One vector is turned by the same rotation once a step. Each row is the vector after some number of steps, and that number follows the row.
The counts run from 0 to 668.
[-23  -8 -35  -7  27  15  -6 -23   1  30 -15 -57   5   2  21  -5  28   4
  16  35  -2  -7 -25  11 -37 -12   0   8  10  14  40  13  22 -50 -55  13
 -21  19 -11   4  26  13] -> 276
[-29 -22  -1  24  53  -9  49  14 -20   5  15 -29  -4 -23   5 -17  40  12
  20  27  39   1 -22 -12 -33   6  36   8   2 -13 -14  16 -12 -16 -11  27
  16  50  10   0  16  21] -> 646
[-17 -26  11 -10 -21  10  23 -30 -12 -13  24  15  24   4  23  13 -15  28
  17  15   4  36 -42 -15   8  39 -27 -10 -25   4   8   5  37 -26 -42  41
  20  33 -24  24  16  17] -> 264
[-49  -1   6  -5  50  -2  36  56 -24 -29  23  -4   8  -4  -3  15  19  21
  36   7  15   9 -28  13   1  -3  -4   2 -20 -16  15  -5  29 -30  -7  -8
  12  38  38   2  32 -33] -> 326
[-25  36  -4 -18   5  -9  39   4 -18  -3  46  13  -6   6 -23 -17  -5   3
  37  34  34  14 -26 -15  38 -19  -1 -28  -2  -1  27  -5 -21   7  15 -32
  24  -5  -5  40  53   3] -> 260
[-41 -23 -16  30   2  11   2  -2   5 -25  16   6  30   8 -12 -30  29 -12
  19 -14  23   2 -50  24 -18  12 -34  16  -2   2  34  27  12 -39 -11  -7
   4  61  13  27  28 -11] -> 287
[ 27 -14 -42  24 -10 -20  -4 -11 -27 -39 -13  -9  -4  42   8 -11  19 -11
  18  -5  40  -4   6 -40 -32  41  43  -1   3 -34  31   3  20  -3  11   5
 -41  30  10   3  34 -21] -> 587
[ -7  38 -27 -26  49  10  24  28  -6   8  36 -23 -31  32  -7  17 -31  13
  32  25  25  -4   6  19 -12  -5  -6 -21  15  18  21  -3  25 -30 -30   5
  -8 -12  38   6  56 -11] -> 530
[  5  49 -47  -9   5  -9  26 -12   2  -3  30 -22 -34  44  23   9   6 -29
  11  18  32   9 -15 -14 -40  12  38  -8  17   7   7   9 -30 -24  -9 -14
  12  15  21 -13  44 -23] -> 211
[-14  -4 -37   0   5  19 -11 -17 -17   7 -36 -30  25  -8  13  -9  24  14
  28  24  -8 -21  -6  24  12   0   4  -1 -22   2  55  -3  48 -17 -26  -6
 -49   0 -45  26  54   8] -> 446
[-42  22  -3   6  -7  14  40  -2   4  -1  30   3  10   6  17 -18  -7 -22
   4   1  32  -2 -54  36  11  24   5  -3  -4  18 -10  34   5 -34  -1 -33
  49  36 -15  -4  18  13] -> 581
[-17  -4 -25  15   5   5  37   6  -2 -32   6  -8  30  17  29  -3  19  11
  -6 -11  15   1 -67  26 -29  29  -7  20  13  -8   5  23  -7 -68 -30 -16
   5  38  31 -11   3  -3] -> 414
[ 19 -18  -2  46  17 -13  31   3 -25  -1 -14  -7 -15  -5   9 -18  36  44
  20  -4  45   0   2 -23 -10  31  23  -2  22 -31  10  10   2  -1  23  53
 -20  29  29  36  33  39] -> 268
[-33   0 -33 -27   5  22 -11 -26   2  12  14  -7  13  18  18  -6  34  -8
  30  26   4   3 -50 -25 -12 -24  12   8  -5   1  56  -5 -10 -17 -44  -2
 -33  40 -37  20  35 -10] -> 47
[ -1  20 -11 -17  14  25  18 -13  -3  25  -3 -20  17  28   0   4 -28  -3
  -5  27  27  -5   2  -5  20  20  22 -34  -1  30   9  -3  59 -13 -71   9
 -37  -2 -36  10  22  18] -> 23
[-30   2  -6  20  18 -17  78   6 -22  -3  49  -6  -7  -5 -17 -28  -6   2
  18  28  62  14 -19   3  -3  21  19 -19  11  -9  -3   8 -40  -4  15 -12
  37  15  15   8   8  24] -> 350
[ -1  12 -25  26  26  38  34 -36  24  26  14 -21  -3  11  14 -18 -15  -9
 -14   9  42  -8 -24  12 -22  35   8  -6  20  32  -5  30   6 -26 -49  34
 -26  19 -14  14  23  30] -> 481
[ 48  13 -16  16   4 -11   6  11  -8 -68  -8 -18   9  14   7  -2  41  -4
  29  11  14  -8 -24 -39 -30  -3   8  26  -8 -19  14   8   5 -23 -21   8
  -2  -7  43  17  53 -24] -> 336
[ 20  28 -49  -7  -2  28   9 -20  18  -7  21 -10 -29  23  29  17 -11  -1
  15   3  19   7  -4 -23 -12  45  36 -13  -9  -6  29 -10   0  -5  -7   9
 -45   6 -21  17  73 -13] -> 381
[ 48  25  -9  33  16  -7  56  12 -13  -9  -4  -7 -11  -4 -16 -35  12  12
   8  10  65 -20  -1 -21   8  18  30  -9  12   1 -22  16  10   4  18  16
   2 -19  22  22  46  45] -> 270
[ 12  -1 -42  21 -35  -5  13 -20 -13 -39  -4   5  19  38 -23 -53  -8 -33
  11  -1  49 -14 -35  12  -5  20   0  -1   9  13  12  42  24 -26  22 -36
  19  14 -10   7  25  19] -> 80
[ -3   8 -28 -24  -4 -37   8  13 -48 -20 -11 -14   5  32  -1   1  42  28
  33  16  19  15 -10 -36   4 -17  25 -10  12 -33  54 -35 -16  -4   1 -25
 -27   2  19  20  28 -12] -> 257
[-49   4 -24 -23  23   9  15  36  19   6  41  -2 -30   7 -28   7 -22   4
  39  37  33   6   0   5  16  10   2 -30 -24  -2  19   4  52 -19  13 -25
  15   6 -11  11  57   3] -> 659
[-22 -12 -19 -21  21  -6  14  -8 -31  21  23  20 -31  29  12  12   7  56
  41   0  32   9  -9 -21   2   5  11 -29  22 -34  45 -15  -1  -8  13  44
 -21  42  11  24  15  16] -> 598
[ 21  -1 -27  41   0   7   1  -9   1 -26 -34  -2   2  19  24  -9  45  12
  16 -31  19 -30 -28   1 -17  26  21  27  12 -25  19  26  27 -27  23  27
 -34  46  15  21  43  11] -> 38
[-11   7 -36 -29  25   5  12   1 -16   4   0  -1  -2  12 -24 -15  -6  10
  55  48   2 -24 -24  28   2 -47 -29  -1   7  22  37  20  38 -39  -7  -9
  10 -11  -7  24  37  24] -> 69
[-23  24 -27  15   9  21  12  -3  36   3  27   7  -5  30 -10 -35   1 -55
   1  17  59  -9 -38 -20  -6  -7  29  -7  12  25  -2  38  17 -24  -9 -15
   8  46 -10   8  34  11] -> 250
[ 24  37   2  13  -3 -14  59  26 -30 -51  -5   0  27  -6  19  -2   6  -3
   0  -4  35 -15 -42   8  23  31  41   1 -24  -5 -33  17  24 -21  -6 -21
  31   5  16 -11  21   2] -> 373
[ -8  42  -9 -11 -28 -23  27  -6 -20  35 -13 -36  17  22 -15  -9 -13   3
  -2  28  42  17  17  -3  33  28  33 -37   4  11   9  -5  46  -8 -20 -32
  -6 -27 -15  15  31  26] -> 192
[ 36  10 -35  41   5   3   7   4  -2 -36 -20   0 -13  19   8 -22  35   2
  17 -24  36 -38 -18  -5 -12  20  31  22  14 -23  14  29  10 -12  28  16
 -33  29  32  20  51  10] -> 39
[-53 -19   3 -13  38   2  43  31 -23 -15  47   2   8 -18 -19  -8  26  11
  38  37  25  16 -29 -25   9 -20  11 -15 -29 -16  18 -17  -8   2 -13  -4
  13  42 -19  22  27   3] -> 556
[ 26 -24 -47  10  22 -16  10   6 -14 -30 -11 -53  -4   2   4 -18  21  19
  30  46   5  -3  -7  -8 -51  -5 -11  15   5   4  31  11  12 -44 -32  10
 -16 -27  31  11  41   8] -> 107
[-15 -36   3  32  11  16  18 -15 -11 -17  26   0  22  -2 -26 -44  11 -11
  30  20  35   8 -27 -15 -15   0 -40   2  -4  21  20  37  23  -6 -33  38
   7  46  -4  46  27  17] -> 58
[-21  -3 -16  25  43   6  23  19  -5 -28  11 -18   5  10  21  -4  45 -11
  13  -3  26  -9 -35  -6 -45  13  24  24   4 -21   6  14  -5 -30 -16   8
 -13  66  28 -14  21 -28] -> 416
[-11 -28 -26 -17 -25   3  -3 -26 -35 -22  -6   8  32   9  -6 -13  16  11
  38  19   2   1 -23 -23  24  -4  13 -20 -24 -20  60 -17  15   1   2 -16
 -35  11 -55  26  33  11] -> 217
[-15  -6 -41 -22  23  18   4 -22 -18  -1  24  21 -18  28  14  10   3  22
  47   3  12  -8 -14   2   6  -3   7 -15  -1 -22  58 -23 -11   4   1  13
 -55  35 -27  29  47  -7] -> 49
[-16  19 -28 -20   1   5  -2 -22  21  48   0 -28 -22  26  -8 -15 -14 -13
  10  47  25   8  -6  -6   0  -4  10 -25   9  39   7  22  55 -41 -29   6
  15  -1 -10  11  46  44] -> 570
